In the rows, 128 means zero.
Turns in one plane each, and the order they were made in; the first pair answered:
B (before => after):
[106 123 111 140 152 124 150 144 127 150 143  78 151 118 130 111 169 120
  79 161 107 197 123 153 123 130 128] => [106  98 142 144 132 172  93 129 118 114 124  78 106 133 140 177 136 105
 137 140 130  87 128 152  83 129 162]
[115 130 118 149 106 125 113 128 123 123 127 148 123 122 106 165  95  99
 128 113 108 106 150  86  78 154 134] => [115 145 100 141 115  98 143 138 131 141 136 145 146 113 100 133 113 108
 101 119  95 166 145  89  96 157 116]
[111 118 148 146 140 150 126 138  96 126 143  96 143 127 133 152 173  99
 134 124 131 108 138 151  97 104 147] => [104 149 140 104 113 114 126 130 109 133 151  85 140 105 115 162 122 132
 150  83 129 123 121 140 103 117 130]
G (before => after):
[151  97 134 201 111 151  74 158  49 113 118 146 140 177 150 112 179  64
 107 147 104 174 128 106 206 120 115] => [133 145 135 166 102 116 105 166  37 138 141 118 164 151 135 113 172  90
 112 117  84 219 106 111 215 125  97]
[110 132 130 161 108 138 131 137  87 129 162 124 132 120 126 117 128 103
 127 105  98 162 114 127 140 132 128] => [126 118 111 164 102 133 125 129 116 121 145 144 114 133 123 107 104 110
 116 112 114 164 117 117 150 153 122]
[115 151 142 118 127 117 137 129 119 145 152 111 150 115 116 128 135 136
 119 123 113 165 123 140 121 128 121] => [145 109 114 138 121 126 115 119 155 130 123 142 121 137 120 112 111 130
 108 148 140 145 135 125 134 150 129]
F (before => after):
[130 140 129 112 146 141 106 120  95 104 129 126 162 133 144 125 110  78
 169  89 168  45 134  73 168  97 136] => [144 111 122 104 188 137 100 132 155 113 107 115 168 122 187  98 144  86
 133 151 182  80 150  86 136 102 132]
[115 137 120 156 106 149 102 121 125 135 125 127 128 136 105 118  89 107
 103 140 101 140 129 145 135 155 128] => [117 125 121 158 113 148 106 121 142 138 121 127 130 137 113 113 100 109
  96 154 107 146 133 143 126 151 126]
[113 152 144 135 138 116 169 130 107 141 158 109 156  99 131 126 171 136
 129 110 120 138 117 131 170  92 137] => [148 129 116 158 119 123 158 113 118 117 136 147 131 134 123 126 143 126
 141 106 145  98 126 101 200 108 143]
N (before => after):
[147 106 119 120 162 137  92 132 164 131 100 115 104 133 159 142 145 137
 134 138 154  82 135 131  99 137 132] => [150 126 132 113 162 133 106 143 142 129 113 112 113 131 158 156 151 146
 160 118 149  68 131 130 105 120 132]
[115 122 116 126 112 143 139 148  93 150  97 100 150 125 125 120 125 148
  85 130 100 169 107 148 103 119 117] => [112 131 120 121 112 142 146 147  81 152 102 100 153 122 126 126 132 153
  94 119  99 163 106 146 104 114 118]
[ 70 110 153 149 125  98 135  89 125 142 131  91 124 118 107 131 111 121
 153 117 100 150 120 139  98 142 170] => [ 73 111 155 146 125 101 138  85 124 142 127  95 122 116 108 134 114 122
 154 113  98 149 123 133  99 142 169]
Now pairs of rows:
(two turns a pair)
[154 142  82 122 114 104 109  83 177 113  80 189 115 123 100  66  60 120
 111 120 155 142 127  80 201 188  85] => [ 84 227 159  87 135  92 160 113  89 149 156 117 179  68  98 103 134 133
 142  73  94 173  97 118 170 128  81] : G, G
[154 118 113 120 156 117 129 115 156 127 127 148 132 126 154 120 150 147
 118 152 152 138 145 119 127 117 121] => [145 144 119 129 126 119 138 107 109 113 145 155 129 135 119 139 120 141
 148 109 143 110 132 108 158 115 123] : F, F
[126 119 130 160 121 157 102 124 109  97 118 139 103 169 126 157 100 109
 164 114 135  72 145 131 122 114 148] => [158 106  97 145 130 129 109 118 152 102 101 158 101 174 137 137  89 131
 152 127 155  89 144 115 143 127 136] : G, F
[102 115 151  98 104 166 102 161 133 155 160 101  91 128 120 148 123 106
  78  85 158 105  96 129 141 107 157] => [112 100 148  93 116 163  99 163 158 152 153  98  88 128 134 136 136 104
  63 105 164 111 103 136 135 112 160] : F, F
[125 121 146 166 123 146 131 115 122  93 144 155 100 140 126 102 134 110
 119 113 138 112 130 135 134 134 139] => [113 126 152 126 119 134 118 112 144 100 144 136  93 116 133 119 100 129
 130  99 145 114 129 143 103 142 141] : F, B
[145 128 120 135 116 138 131 124 134 125 123 133 125 128 115 109 100 136
 123 128 123 146 127 120 147 130 117] => [130 129 131 138 134 145 132 129 134 130 128 117 134 119 129 107 135 125
 111 149 115 154 132 134 123 119 123] : B, F
[ 85 124 150  82 141 139 113 121 169 140 123  90 129 115 154 116 117 134
 148 138 132 131 132 113  89 119 149] => [ 93 114 147  92 147 142 108 120 176 136 114 101 120 122 157 112 120 129
 149 142 140 122 135 112  88 119 152] : G, G
[114 124 188  88 155 122 127 105 122 114 149 138 133 115 127 138 149 151
 120 140 140 115 115 149  97 125 126] => [137 101 161 110 164 119 129 106 144 115 134 157 130 129 129 106 151 140
  90 170 142 141 122 144 117 136 125] : G, B
[ 88  77 143 161 115 173  83 139 123 120 118  79 131 140 114 112 153  74
 102 173 135 129 137 161  89 125 172] => [107  94 118 107  74 130  68 117 166 118 105  89 102 134  95 135  56 122
 130 122 162 116 116 139 105 160 157] : B, F
[137 120 105 122 128 104 138 117 140 112 128 151 106 133 129 110 126 136
 107 137 131 126 149 141 137 127 113] => [123 142 131 104 121 106 135 119 124 107 141 131 103 124 126 148 121 144
 135 114 125 101 141 145 118 113 121] : G, B
[167  72  84 134 122 105 104 117 151 120  93 172  93 148 111 115 115 125
 112 107 142 152 136 116 151 141 102] => [130  63 141 136 149 144  78 128 137 121 101 129  97 126 146 153 165 105
 115 129 130 125 146 155  76 115 128] : F, B
[131 160  78 139  81  97 138 124 130 133 129 145 132 134  76 100  71 146
 110 103 113 175 106 119 185 151 104] => [154  79  94 190 126 160  93 124 158 106  88 159 107 165 140 111 128  99
 100 175 147 107 153 130 136 141 145] : F, B
[123 131 113 154 139 131 164 140 107 154 134 116 138 130 138 105 153 132
  96 154  83 200 141 137 158 121 115] => [127 122 129 182 109 171 139 123  72 113 126 142 105 160 126 145 125 110
 146 121  93 109 142 123 165 116 137] : F, B
[ 73 128 103  95 127 147  88 130  92 127 133 108 138 162 138 121 111 122
 208 105 132 105 118 116 120 135 143] => [100  98  73  92 142 131  82 128 148 133 110 118 128 164 160  97 101 135
 175 138 154 125 129 113 119 158 137] : G, F
[101  61 150 162 124 159 129  99 135 139 133 132 108 149 131  70 118  82
  75 164 140 146 146 128 141 113 134] => [ 85  93 161 160  86 159 139  90  85 131 156 139 110 152  94  89  94  82
 107 115 124 125 131 126 165 110 135] : F, F
[100 124 173  88 151 138  98 140 196 179 114  98 115 137 165 132 109 126
 134 119 112 133  77 151  93 135 158] => [ 99 147 155 122 151 123 149 149 152 192 139 109 145 149 135  85 144 111
 111 122  83 189  71 133 154 127 137] : F, B
[127 135 143 110 150 117 139 107 124 126 161 144 140 126 156 151 170 127
 161 118 125  97 118 102 117 102 132] => [140 115 121 134 159 107 149 107 144 125 145 161 142 144 155 111 184 119
 130 145 129 124 128  97 136 111 127] : G, B
[107 149 158 122 165 138 136 136 136 139 140  91 167  93 162 132 170 123
 101 150 107 184 134 141  95 126 130] => [116 174 135 160 119 134 157 129  68 115 159 131 160 130 105 124 142 109
 132 104  94 161 119 111 170 125 119] : F, B
[127  94 131 113 129 117 152 139 115 148 121 138 140 112 148  99 132 103
  99 153 121 160 110 123 126 125 120] => [129  84 146 110 108 134 120 132 116 129 108 141 110 121 152 136  99 101
 136 135 142  99 111 123 111 125 138] : G, B
[139 131 145 134 156 150 124 135 148 124 127 104 136 143 172 150 149 119
 143 151 135  91 132 129 103 118 143] => [141 167 117 101 117 100 144 130 159 144 137 101 135 127 131 133  87 153
 139 110 130 143 104 116 134 146 114] : F, G
[110 155 144 122 105 139 120 126  89 122 137 106 144 107 104 149 120 123
 127 109 107 114 110 143 123 113 131] => [131 110 127 123 144 140 110 133 152 127 104 109 141 108 146 125 147 121
  91 169 125 133 127 150 106 120 136] : F, F
[155 141 130  70 147  88 155 140 152 135 128 141 134 117 165 149 125 166
 175 103 146  99 135 127 128 111 128] => [168 129 111  86 158  81 169 145 165 140 123 152 143 125 167 116 147 163
 145 128 145 134 142 128 145 112 115] : G, B
[ 77 178 138 114 107  90 146 119  91 146 145 102 138 109  85  99 109 118
 131  91 123 156  98 136 145 122 113] => [113 116 109 118 157  93 130 121 172 147  99 115 130 113 140  67 137 122
  84 167 155 174 131 137 118 132 115] : F, F
[109  81 146 132 124 161  62 119 173 122  87 105  99 113 141 131 107 109
  95 172 134 128 142 147  69 159 143] => [107 110 148 142  72 160  70 110 112 101 106 127  88 131  90 153  64 105
 142 107 125  85 127 132 109 154 144] : F, F
[101 123 144 128 110 163 101 133 127 128 117 129 109 122 111 140 113 105
 117 112 103 146 113 141 116 141 131] => [101 115 142 135 118 171 103 133 125 132 113 128 115 122 118 131 135  97
 105 120 101 155 119 145 116 141 131] : B, B
[118 159 100 117  89  91 137 121 167 142 136  98 121 110 102 103  81 156
 107 110 137 179 110 147 130 154 119] => [137 105  98 195 127 143 131 121 148 119 119 129 124 151 127  81 153  99
  83 174 137 158 140 146 138 135 138] : F, B
[139 107 129 100 133  99 135 131 119 114 128 152 103 130 124 122 141 168
 148 102 135 114 104 119 129 102 128] => [132 109 138 104 136 103 136 135 112 110 132 153  99 129 123 129 147 161
 151 103 133 111 104 126 127  98 134] : G, G
